Each row is where one point has got to under a steady rotation. How many steps took it there?
The counts run from 0 to 320.
[  1.5  29.1   1.0  -2.6  -4.5  11.6   0.3   2.5 -14.2  11.1   9.7   0.0
   1.0  23.2   0.9  17.1 -18.6 -17.6  -2.5 -10.6  -4.1 -18.2  35.0  15.8
  15.0 -21.2   8.9   7.1  -1.4  21.0  -5.2 -33.3 -13.2  -1.1 -19.9] => 146
[-22.9  12.0   7.6   1.0  -8.3  -9.2   5.4  19.9  -9.3  11.1 -23.8  -0.2
   4.8  36.8  11.7  -6.8   4.2  -1.5  -2.7 -11.3 -13.3  15.7  24.4 -11.6
 -13.5   4.2 -12.7  -1.1  -2.2   1.4 -22.2 -18.2 -33.9 -21.9 -14.5] => 142
[ 14.6   6.0  -1.0  -8.9 -11.8  -9.0 -14.0  12.3 -10.8  -2.6  35.3   2.2
 -16.9   6.9 -18.1   7.6  28.0   1.9 -25.3 -10.2 -18.1   8.1 -10.9   4.2
   5.4  27.9 -14.7 -11.4   2.8  -8.1 -16.6 -16.8 -11.7   8.7   4.0] => 56
[ -8.9   3.5 -17.1  11.5   8.6   2.1  -5.8 -32.9   8.2  11.0 -19.9  -9.5
  12.0 -26.5  10.5   0.4  -7.1  11.5   6.4   4.8  20.7   5.0 -10.6   3.3
  10.0  12.1  20.6 -13.5  13.0  10.8  14.4  20.1  23.5   9.8  13.5] => 92
[  8.2  19.0 -33.4 -22.7  -1.8  -5.3  -5.9  14.4 -36.3   6.0  15.7  10.7
  -7.0   1.9 -20.4  -0.8 -13.1  -8.5 -13.7   2.9   6.2  -8.0  17.9  -7.9
  29.7   2.6  13.0  -6.2  -8.5  -8.6  11.8  -5.4  15.9 -16.1  -8.2] => 132
[ -4.0  42.7 -11.3 -17.2 -13.3   1.7 -24.3   0.4 -39.1  -6.6  15.7  -0.2
   3.3  -4.9 -12.1   0.1  12.8  11.1  -7.2  -5.2   1.0  10.1   7.7   8.8
   5.4   0.8  -6.3   3.3 -28.0  -7.3   1.2 -17.3  -2.0 -18.2  17.0] => 53
[  3.1 -32.3   5.6  -7.1   2.0  -4.5 -17.9  35.8   7.4  -4.8  -5.6  10.5
 -12.6  16.8   6.7  26.4  16.9  14.6  13.1 -26.6  -6.3   7.9  -3.5   9.7
 -17.8  -9.6 -22.3   9.4 -16.0  -1.5   3.3  11.4  13.3  21.6  -1.9] => 175
[-15.6   1.2  -5.6  18.7 -20.2   1.2  -2.5  18.3   1.9   2.6  -2.1   6.5
  -7.4  19.9  20.7 -19.6  20.4 -14.9 -15.3 -17.1  -5.8 -13.4  28.3 -10.3
  -1.4  -3.5  -4.6   3.1 -13.6 -24.8  19.0  -5.2 -17.6 -19.1 -22.7] => 127
[ 18.2  -8.8  -1.4  -8.4  14.4 -29.8  -1.6  17.7  21.3 -11.2 -27.0  -5.8
  -5.8  16.8   8.3 -20.2  10.7  22.5  11.7  16.9  27.1  12.3 -21.6   9.7
 -11.1   6.9   6.6  -9.3   8.9   0.9  17.9  -0.1   5.9   4.8 -20.0] => 16
[-20.5  12.4  -1.0  13.7   3.2   1.6   1.5  -1.3 -22.4  16.4 -15.3  12.9
  16.2 -17.6 -11.2  -4.6 -29.8  -3.0   4.1 -20.3   0.0  -8.8  27.5 -12.7
  -8.9 -34.7   1.8   5.6 -11.1  -7.3  20.1  -8.6 -11.4 -14.6 -21.9] => 281
[ -4.2 -16.5 -10.8  -2.3  -9.1  22.0  25.7   4.9  12.3  21.2  38.9  18.3
  -4.5   8.2  -7.4   5.2  -1.5  -6.6  -5.5 -21.8 -24.2 -15.8  15.1 -15.5
  12.2   3.6   2.8 -22.4   4.7   5.7  17.9   9.4   1.5   1.4 -15.0] => 286
[ 26.5 -24.4  -7.2 -16.5   1.2  12.5  41.2   7.0  18.7 -24.3  17.9   4.3
 -22.7 -10.2  16.4  10.7  13.2  -9.8  12.8   0.1 -26.0   6.0   5.5  -1.2
  -6.1  -7.1 -21.0  22.4  -5.0  -6.0   2.3  13.3   6.1  10.0  -2.7] => 25
[ 25.6 -15.7   4.9  -5.1   2.4  -0.8  23.9  26.3  -7.9 -21.1   7.6  -4.7
 -21.5 -22.2 -14.1   6.5  20.0 -12.3 -21.1  -6.6 -16.3  11.4 -13.3   3.0
  10.0  14.2 -31.6  15.6  -3.6  -7.7 -14.9  15.3   2.5  -0.9   0.0] => 40
[ 16.5  -1.4 -28.0   6.9   3.4  14.7  49.2   2.2  16.2 -11.6  -2.3  11.5
 -18.2   2.0   9.8   2.4   1.5   6.5  13.7  19.2  26.3   1.1  -5.8  14.3
  -6.4   2.7   5.2 -13.9  22.4  22.6 -13.6   7.7  -0.5  -4.2   3.5] => 166
[ 18.8  -9.5  15.9  -0.2   8.6  -8.1  25.6 -12.7  -8.4 -28.4  12.7 -13.8
  -7.3 -29.4 -24.9  -9.4 -23.1 -18.8 -12.6  18.5 -12.9  -1.8   3.2  22.5
   1.3 -11.6  -2.8  21.9  11.3  -1.9   0.3  14.0  -2.2  -3.5   6.5] => 43
[ 20.4   4.2  -9.9  -8.9  11.0   1.1   8.8  40.8 -19.3 -30.5   2.7   3.6
 -11.4 -23.4 -20.3   6.2  18.9  -1.7  -3.9  -2.7   3.2  14.8 -16.1   4.5
  -0.7   9.3 -23.7  13.9 -21.5  -7.9  -7.3   1.7  -0.9 -16.4   0.4] => 39
[ 19.6  11.0 -23.2  -3.1  -7.2   2.4  14.4 -13.6   9.0 -18.2  -9.3  -1.6
   1.0   8.7   1.4 -12.8  17.2   5.7   2.5  22.5  19.4   7.7 -26.9   6.4
  12.5  27.0  17.6 -25.9  15.0  -4.5  10.9 -13.6 -16.0 -11.8  12.8] => 229
[  2.1  21.8  12.2  12.6  16.6  19.0 -15.9 -17.4  -5.1  12.1 -19.9   8.7
  11.0   6.5  -7.1  18.6 -17.3 -12.2  25.8 -24.3  -1.4  -0.5  -2.7   4.3
   3.8 -26.4  -8.1  20.4   5.8  11.1   2.7 -37.8 -17.6   7.4   2.7] => 83
[  4.1  28.4 -12.0   2.6 -16.1  11.7   7.2 -43.5  -9.2   6.9  14.0 -16.9
   2.4  13.2  17.0  14.1  17.1 -16.2 -18.3  13.5   0.4   8.5  -6.7  -7.5
  14.1  17.9  12.7 -10.2  21.7   4.5 -14.4  -9.3  16.9   9.1  12.4] => 227
[  6.8  -8.8 -23.7  -3.5  -6.0   0.6  16.1  16.6  11.0  -6.7  -1.0   2.3
 -14.3  26.7  -4.4   5.6  -4.8   5.3   1.7  16.5   5.8 -12.8  12.0  10.3
  23.2  26.0  12.8 -39.9  21.7   5.6   4.3   7.0  -4.3  -4.4  -4.9] => 151
[-10.9   0.4  -9.3 -12.7   7.6 -29.7   1.7  10.5   0.5  17.7 -10.2  10.9
  12.6  14.9  -3.6 -32.7   4.4  15.4  -9.8  11.2   5.2   8.4 -11.2 -19.9
  -1.0  21.2  12.2 -38.0  16.3 -13.8  10.2  -6.0 -10.9 -13.8 -20.8] => 292
[ 12.2 -12.3  -1.8  -7.1 -13.8 -26.8  -1.1  -1.9  -4.9   0.9   5.9  13.3
 -11.6  -4.0 -14.2 -28.2  14.1  -4.7 -18.4  25.5 -24.1  18.9 -14.8   3.0
 -29.6   0.4 -21.3   6.2  21.2 -27.1  -5.4  15.0  -8.7  19.0 -12.9] => 198
[ 10.2  21.5 -28.8  -2.9 -25.7  27.2 -17.1  -6.9  -9.3  10.8  25.5  18.7
 -22.7  24.8  -0.8  14.4  22.4   3.6 -10.3  -1.1  -8.0   9.7 -17.8  -5.1
   9.0  15.9  -2.1 -10.9  13.4  -5.5  -5.2 -12.6  -5.9  11.6  18.1] => 71
[  0.9  15.1 -14.9   1.5  -9.1 -18.8   4.0 -22.0  -4.8 -13.2   1.5 -11.5
 -10.1   7.5  26.1 -26.3  32.3   2.9 -14.5  30.3   4.5  13.4   7.1   7.1
 -25.2  -8.8   7.5   7.1   0.2  -5.1   5.5  11.4  28.2   8.8  -0.6] => 30
[  5.2  17.3   0.0  14.8  13.9  29.8  14.4 -13.1 -11.2  15.9 -20.2   9.8
   9.3 -19.4 -11.9  36.4 -21.4 -13.2  21.2 -20.3   3.3   8.6  -7.0   4.3
  15.2 -22.3  -3.8   8.3   5.7   9.7  -7.5 -15.5   6.3  -1.2  11.2] => 84
[-10.5   9.0  -1.3   2.2 -29.7  -1.2 -17.4  -5.4  -1.3 -27.7  11.5  -8.6
 -14.0  24.6   0.6 -25.2  13.5   9.0  -1.9 -11.2 -17.0   0.8  17.8  13.7
 -24.7  -1.5  -4.2  -0.2  -5.6 -17.3  26.2  -9.5 -32.1  -6.0  12.1] => 49
[  8.8  -0.1 -10.6  10.4   3.6  16.6  -6.2 -43.5  -8.8   4.4  -6.1 -10.9
  -6.7  -2.7  15.2  14.3 -11.7 -23.4  -9.3  11.7  -7.4  10.0   7.7  -9.5
   7.7  -5.1   8.8  19.1  20.2  11.4 -27.1 -10.8  14.3  23.0  27.4] => 242
[ -5.7  -6.2   2.4   0.0  -4.1  13.4  15.2  15.4   4.2  -2.4  29.2  -3.4
   6.4   0.6  -2.6   0.9 -12.5 -12.6  -2.6 -32.3  -5.4 -27.3  32.1   9.2
  23.1  -1.5   2.6 -11.0 -23.7  -5.9  31.5  -1.9   1.1 -23.0  -7.9] => 129
[ 16.4 -17.5  -9.7  17.7 -17.0  16.4  -4.7 -32.5  34.5  14.1   7.6   9.2
 -15.3   6.0  14.4  12.0   4.6   0.8  -2.3   0.2  -7.7  -7.6  -5.3   6.2
   1.2   2.5  12.4  -5.9  31.3   4.6  14.3   0.4  16.8  29.7  13.8] => 89
[ 13.4  11.6 -37.5 -13.4 -13.4  -5.6   1.6  19.4  -1.1  -3.6   1.0  14.1
 -22.7  37.2  -5.0  -3.3   5.6  -0.6  -7.8  21.2  11.5  -9.0   8.0   9.1
  12.7  12.8   8.0 -17.9  26.3   3.9 -13.9  -8.3  -7.0   2.3 -18.4] => 150
[-12.7   2.6 -14.3  29.1  -9.2  -4.4 -13.1 -28.1   2.7  18.8 -19.7  -7.1
  -7.1 -14.4  22.8 -21.1   5.0   2.6 -18.0   8.4  10.3  -5.6  17.8  -8.8
 -12.4 -16.0  11.7  10.4  -0.4 -17.0  18.0  13.8  27.6  14.8  -6.0] => 108
[-18.0  10.8   7.1  -8.1 -15.9  15.0   1.1 -12.8 -23.2 -19.9  25.9 -27.3
   9.2  -8.8  -4.2  10.5  -5.8   4.5   0.6 -29.9  -4.3  -3.8  18.7  14.6
   7.7   5.3   2.6  -3.2 -20.5  -5.3  18.6   0.3  -3.5 -10.5  23.0] => 51
[ 12.4  -9.4  15.5   7.5 -13.3  -0.2 -28.9 -11.2  28.6  -4.1  -8.9 -27.3
   1.1  30.0  13.8   5.5  16.5   6.3 -15.6  -1.8   2.8   2.3 -11.7  11.1
  -1.2  35.9  14.5 -22.1  15.2  -9.0   4.1 -22.5  -3.4  15.8  12.9] => 231
[  7.3 -21.9   8.8  23.8  14.6  -2.8 -22.5 -11.1   3.0  11.0   4.2  -1.5
 -18.1 -34.9  -3.4   5.7 -21.4  -9.0 -25.9   2.9  -5.9  -1.5   3.8   6.5
   1.4  -3.6  -8.1  33.9   7.2  22.6 -35.8  -2.7  25.2  16.4  11.7] => 257
[  2.7 -24.4  -5.2  -5.5  -4.2   1.5   0.7   9.4  15.9   0.3   5.5 -11.2
 -10.3  27.4   2.6  12.0 -14.0   6.1 -11.9   2.5  -6.3 -15.5  15.0  13.6
  16.4  36.6  14.6 -33.0  23.7   8.0   0.5  10.1   5.1  14.3  -5.3] => 152
[ -2.6 -17.0  -2.8   7.4  -8.1  -4.9  30.4  -0.3  19.9   1.5   3.6   6.3
 -18.6 -10.3  16.2  -5.5  14.0  13.0  -4.4  14.9 -10.1  12.1  -9.3   5.3
 -37.4   4.8 -14.3   4.8  11.0   8.6 -19.8  29.1   4.5  13.3   2.2] => 182
[-17.8 -21.4  -2.9  34.5  -9.2  12.9   8.5  -6.7  12.2  -5.9 -12.1   4.4
  -8.0 -21.7   4.3 -25.2 -27.4   8.7  20.2 -22.2  -2.8 -17.2  19.4  11.0
 -12.7 -11.3  -1.7   1.0   2.3   8.6  22.3  12.1 -15.2 -14.5  14.5] => 263
[ 17.0  -0.2   3.8  -5.7   4.4 -23.3   8.3   9.9  -1.7 -14.8  -4.1  -0.5
   4.3   1.5 -33.6 -15.7   4.2   0.1 -10.9  13.7   1.8   0.8 -27.6   5.3
  13.4  17.5   3.5 -29.0  24.5 -27.8  19.3  -1.6 -17.8  -6.7  -9.9] => 214
